In the data rows, the value 128 means zero.
Some points:
[ 39  53  54 130  84 136  54 151  89 120  68 178 129 119 154  97 170 118
 125 136  86 138 140 175 187 184 243  63 152 183 109 108  67 131 115 203
 204 160 107  79 132 163 141 145 136 171 127 104 118 142 137 209 112 133
 121 155 188 118  96 158 179 137 137  74]
[219  83 117 136  64  66 123  59 161 103  83 230 140 139 112 138 186 127
 173 184  16 102 162 240 129 150 103  48 138 161 159 132 137 166 134  84
 157 130 123  86 106  61  87 157 150 142  77 192  74 148 125 150 102 118
 135 181  50 126 104 117 109 110 197 134]
[119  79 183 133  80 108 113  94  84 139 148 159  41 104  97 142 132 117
 194 173 116  37 113  98 111 114 121 134  98  23 161  83 195 103 119  97
 138 169 184 212  93 126  99 138 121 115  90 122 188 147  91 143  90  53
  91 101 145  65  94 111  44 147  34  72]
[102 100 173 130 169 168  97 127 145 130 145  82 158 127 111 159  72 100
 126  90 194  79  98  71 169 132  90  87  91 146 141 116 140 118 142  63
 140  94 105 109 135 150 167 165 162 128 190  75  83 125  62  53 161 111
 185 113  77 160 131 144 161 159  86 109]
[195 131 181 189 144  63  73 129 129  91 180  93 131 104 166 167 103 149
 150 170 200 139  68 145 141  75  98 196  73 152 169 255 123  64 115 131
 113 147 109  91 157 104  74 136 126 152 214 120 215  83  83  95  89 171
  48  83 134 154 127 144 111 145  42 172]
[151 115 176 124 160  69 170 134 132 108 176 181 170 167 107 153 122 148
 139 105 119 126  89 114 144 144 185 148 102  94  90 106 130  90  72  99
 124  94  98 125 163  22  86 139  93 109 206 108 116 107 178  83  78 150
 101 159 139 170 109 150  76 155  98 121]
[100 126  65  96  91 109  55  80 132 105 141 161  69 121 142 184 162  94
 136 109 176 161 207 176 168 214 195 117 150  93 147 126 151 157 100  91
  80 134 148 127  70 106 120 128 103 167 118 154 119 101 145  67 129 189
 164 135 255 128 184 181 197 179  84  87]
[147 139 215 173 100 122 152 113 123 104 109 226  93 104 154  30  93 118
  96 116 167 112  69  76  41 101 163 210 186 115  97 118 199 138 143 124
 159  92 157 174 164 172 136 162 181 146 131 108  72 111  95  41 138 128
 117 175 131 202 148 116 212 180 216 158]
[172 150 217  94 176  60 143 128 113 143 120  54  49 138 139  83 168 123
  62 156 124 123  50 139 124 169 105  82 173 129 105 117 164 127 132 122
  91  81  55 149 116 134 139  55 122 154 144 117 115 103 135  88  91 129
 119  81  37  96 171 106 200 116 125 247]
[  5 130 174  95 119 119 109 123 113 111  61 187  86 169 181 114 220 171
  95 116 169 128 183 237 181  51 120  63 161  79  42 152 156 135 117  84
 137 187 129 116 153 144 124 194  74 145 117 154 145 188  65  81 141 150
 131  85 188 123 146 138 126 187 126  27]
[ 92 160  80 144 111 145 176 143 208 129 142  24 173  42  57 180  36 105
  88 111 211 179 205 181 156 120 126 147 153 146 166 107 110 174 106 202
 147 101 118 160 110  74 169 124 117 174 170 153  81 114 174 148 193 109
 192 173 115 187 130   1  82  68 160 171]
[156 148  88 110 169 167 125 194 156  97  34 141 154 153  97 107 129  63
 156 100 167 162 115  96  94  92 106 177  46 117 152 137 133  87 173 153
 117 111 139 126  83 119 144 133 159  88 217 116 131  16 169 114 143  89
  76  84 112 148 156 134  69 125  54 189]
[ 70 162 160 143 115 149 183 112 144 171  70 105 128 135 108 132  92 152
 200 136  35 178 113  60 138 120  80 152 109 172  88  98 106  37 117 128
 108 114 126  74 121 163 146 135  90 117  59  98 130 212 115 162 164  38
 175 127 142 181  80  70 181 118 233 108]
[189 193  84 126 131 116  89 140 122 137 123 119 134 144  63 134 112 154
  98 123  55 202 154 142  75  99 132 183  93 168  64 124 124 126  48 118
 133 175 187 128 167 135  67  23 164 127 102 106 198 195 125 164 150 125
 179 109  13 136  71 140 120  35 186 118]
[ 95 173 148 119 108  38 131 165 133 138 185 145  98 123 167 201 109 140
 115  74 188  92  71  34 178 116 106 194 135 167 135 138 119 145 138  90
 138 171 108 126 121  99  38  98 176  51 122 101 152 209  71 146 115 135
 165 153 156  76 100  98 129 154  87 174]
[ 93  97 138 160 123 153 175 142  86 150 211 168 156  72 124 125  91 139
 102  90  98 121  70 182  83  95 182 167 111 102 132 103 108 138  78  96
  91 121 131  97 100 177 142 155  89  29 168  81 153  90 108 189 192 235
 146  96  55  66 119 159 107 175 164 110]
[146 124 123 112  60 118  96  92 133 105 175 228 106 147 128 135 165 119
 159 126 107 156 122  95 120 110 141  13 144 106 134 126  91 183 150 190
 125 147 249 145  85 140 143 165 105 157  91 168 100  94 127 157 109 201
 184 130 137 140 101 143  16 108  98 149]
[112  84  45  96 145 200 205 105 138 187 102  42 151 146  95  59 124 161
  90 156 202 210 131  96  49 139  12 120  83 239  85 235  68  92 162 168
 162 114  88 129 138 115 109 131 133 113 105  94 232 148 144 199 128 105
  67  62 127 105 128  78 134  29  29  70]
[ 84  43 116 150 166 204 130 146 118 120 180  51 166 120 111  86 140  80
 182 177 106  96 161 133 107 202  93 150 204 137 100 120 138 162 119 167
 150 118 128 161 178 207 130 137  55 122  45 228 128 128 193 119  67 105
  84 170 142  91 164 181 100 134  74 110]
[138 255  45 159  78 170  62 134  94 127  97 100 104 203 162 115  74 105
 134 113 127  92 112 156 181 136  95  90 132 104 174 206 178 118 120  45
 194 146 123 106 128 183 137 149  64 113 160 166 127 151 180 172  90 158
  99 202 126 158 128 164 126  77 116  36]
[216 131 175  88 162  65 136 160 153 122 110 119 147 148 116 164 103 156
 119 197  74 100 127 103  77 152 159 144  84 109 126 108 129  96 118 164
 164 135 119 159 174 117 204  75 139  94  98 107  75 107 124  98  96 161
 145 109 126  61 203 107 169 153 255 165]
[114 138 122 142 195 177 149  78 106  95 141  27 205 144 159 161 205 160
  77 114 174 114 174 137 157 146 140 165 123 165 133  90  56 137 148 192
  55 117 109 183 125 111 117  92 186  97 179 104  71 162 185 211 152 119
 155  99 142 141 162 171 161  90 174 160]
[138  78  71 100  91 142 138 143 164 141 125 121  93 185 116 110 171 146
 134 106 110  60 117 141 147  86 120 108 127 103 122 170 153 239 245 154
  56  78 144  97 165 135 203 200 142 181  54 192 156 112 123 158 240 116
 118 102 131 105 111 164 125 138  97 181]
[185 170  87 137 163 137 178 173  97 204 123 141 156  70 213 166  47 136
 160 118  81 124 138  83 123 129 124 124 176  74 217  55  91 126 177 158
 114 136 136 104  77 142 138  68 211 167 104 147 181 127 137   8 120  60
  83 141 124  88 116 108 129  82 116 106]
[122 121 162 113 196 198 136 134 127 125 152 118 164  74 119  59 175 118
  90 105  98 170 212  90 120 123 161 117 153 117 152  29 134 110 111  76
 104 125  77 139 138 100 140  97 100 140 113  86  39  79 110 146 109 111
 120 176 185 177 120 118 136 201 211 150]
These points spread out most along one direction. Take the direction at right angles to it along which they spread out most. Then take the direction at right angles to both along which they spread out most. Go by this last direction. How many in every 100 of the points above lie lower along it than each point below? Round to a whole number. More than half of the points above lie lower than the first one.
[ 70 162 160 143 115 149 183 112 144 171  70 105 128 135 108 132  92 152
 200 136  35 178 113  60 138 120  80 152 109 172  88  98 106  37 117 128
 108 114 126  74 121 163 146 135  90 117  59  98 130 212 115 162 164  38
 175 127 142 181  80  70 181 118 233 108] --> 88
[ 95 173 148 119 108  38 131 165 133 138 185 145  98 123 167 201 109 140
 115  74 188  92  71  34 178 116 106 194 135 167 135 138 119 145 138  90
 138 171 108 126 121  99  38  98 176  51 122 101 152 209  71 146 115 135
 165 153 156  76 100  98 129 154  87 174] --> 8
[151 115 176 124 160  69 170 134 132 108 176 181 170 167 107 153 122 148
 139 105 119 126  89 114 144 144 185 148 102  94  90 106 130  90  72  99
 124  94  98 125 163  22  86 139  93 109 206 108 116 107 178  83  78 150
 101 159 139 170 109 150  76 155  98 121] --> 24
[ 39  53  54 130  84 136  54 151  89 120  68 178 129 119 154  97 170 118
 125 136  86 138 140 175 187 184 243  63 152 183 109 108  67 131 115 203
 204 160 107  79 132 163 141 145 136 171 127 104 118 142 137 209 112 133
 121 155 188 118  96 158 179 137 137  74] --> 76
[114 138 122 142 195 177 149  78 106  95 141  27 205 144 159 161 205 160
  77 114 174 114 174 137 157 146 140 165 123 165 133  90  56 137 148 192
  55 117 109 183 125 111 117  92 186  97 179 104  71 162 185 211 152 119
 155  99 142 141 162 171 161  90 174 160] --> 84
[ 92 160  80 144 111 145 176 143 208 129 142  24 173  42  57 180  36 105
  88 111 211 179 205 181 156 120 126 147 153 146 166 107 110 174 106 202
 147 101 118 160 110  74 169 124 117 174 170 153  81 114 174 148 193 109
 192 173 115 187 130   1  82  68 160 171] --> 92
[122 121 162 113 196 198 136 134 127 125 152 118 164  74 119  59 175 118
  90 105  98 170 212  90 120 123 161 117 153 117 152  29 134 110 111  76
 104 125  77 139 138 100 140  97 100 140 113  86  39  79 110 146 109 111
 120 176 185 177 120 118 136 201 211 150] --> 96
[156 148  88 110 169 167 125 194 156  97  34 141 154 153  97 107 129  63
 156 100 167 162 115  96  94  92 106 177  46 117 152 137 133  87 173 153
 117 111 139 126  83 119 144 133 159  88 217 116 131  16 169 114 143  89
  76  84 112 148 156 134  69 125  54 189] --> 16
[138 255  45 159  78 170  62 134  94 127  97 100 104 203 162 115  74 105
 134 113 127  92 112 156 181 136  95  90 132 104 174 206 178 118 120  45
 194 146 123 106 128 183 137 149  64 113 160 166 127 151 180 172  90 158
  99 202 126 158 128 164 126  77 116  36] --> 20
